One turn moves every row onto another: examples first, then more rows asked
Z810: [  7   6   7 -25  -8   1  23  22  -3  34 -23 -13]
Z70: [  8   6   4 -26 -11  -1  11  22  12  43 -14  -8]
Z64: [  7   1 -10 -15  13 -11  28  22 -12  27 -20  -6]
Z499: [  8  -2  28   7 -16 -10  -1  -4   5 -23  -6  21]
Z521: [-12   3  -6  -5  15 -11  -6  -5  -9 -16  20  -8]
Z170: [ -6  -4   4 -22   7  -1   7 -12 -10 -27  -1   0]
Z311: [ 14   6  31   2 -19 -13  -4  -3  10 -11 -13  29]
Z358: [ -3   2  11  16  -4 -15 -16   1   7 -13  25   5]
Z375: [-17  -9  -3  11  -1  -8  -1 -19  -2  -5  19 -13]
Z106: [ 17   4   3 -23  -8  -9   4  12  21  47  -3   9]
Z822: [ 11   3   4 -27  -6  -4  24  31  -6  25 -21  -6]
Z926: [-16   0  -2   4  -1  -8 -22 -12  10   9  26  15]
Z399: [  6  -2  22 -20 -10  -2   8 -11  -1 -24 -17  19]
Z769: [ -4 -12  19  -1 -19  -1  18 -17  -5 -20 -15   2]
Z142: [-17  -7  -1  -1   8  -2  14 -10 -19 -18 -15  16]
Z510: [ -8  -1  21  -2 -15   0  11   9 -16 -20 -21  19]
Z69: [ 13   3 -12 -10  11 -16   8   4  16  49  -2   9]
Z336: [  8   2 -18  -6  20 -17  19   9  -1  39 -11   2]
Z851: [ -9  -4   1   4   6 -10  -8  -9   1 -20  23  -1]
Z921: [-15 -15   2  -1  -4  -2  14 -24  -8 -17   0  -9]
Z632: [-10  -2   9  23 -14 -15 -12  -9   8   5  23  -5]
Z65: [  6   3  24  19 -15 -16 -12   4  10 -14   9  17]
Z47: [  9   6  -7  -5   7 -13  11   1  11  54 -10   0]
Z698: [  0  -1  25  23 -31 -13  -8  -4  12   2   7   6]
Z323: [  9  12  21  20 -11 -23 -18   5  11   1   8  21]
Z642: [  9   4  -2 -23  -4  -3   8   9  19  50 -11  -1]
Z672: [  2  -5  30  10 -33  -7   6  -8   5 -10 -13  11]
Z733: [  6   4 -13  -7  12 -11  21   9   3  44 -23  -1]
Z880: [  2   6  -4 -13   7  -6  27  19 -10  35 -23 -13]
Z787: [ 12   7  11 -27 -15   0  13  16  10  43 -16  -5]
Z487: [  2  -8  18  -6  -6  -4   8 -13   0 -31  -8  15]
Z100: [-20  -6 -12   1  15  -6  -3 -20  -6  -4   9  12]
Z858: [ -3   4  30   0 -31  -2  -8  16   0  -6  -5  20]
Z836: [ 17   4  11 -31 -15  -2  12  25  11  35 -12   2]
Z765: [ -4  10   3  17   7 -21 -18   4   1  -1  24   2]
Z837: [ 13   8   5 -18  -7  -6   8   5  18  53 -11   1]
Z178: [  5   5  -6 -10   5  -8  24  23  -4  37 -26  -8]
Z5: [ -6  -9   5  -8   5  -3   3 -15  -4 -30   7   4]
Z539: [  6   7   2 -20  -7  -2  19  29   0  37 -22 -11]
Z939: [ -8   5  20   3 -24  -5 -24   6  12   7  18  18]
Z721: [  8   3 -11 -13   7  -9  13   3  14  50 -15   2]
Z950: [  3   6 -11  -4  15 -12  21   7  -3  44 -16  -7]

Z539 goes to Z70
Z106 goes to Z69
Z358 goes to Z851
Now find these:
Z510 goes to Z858
Z399 goes to Z311
Z769 goes to Z672
Z810 goes to Z787

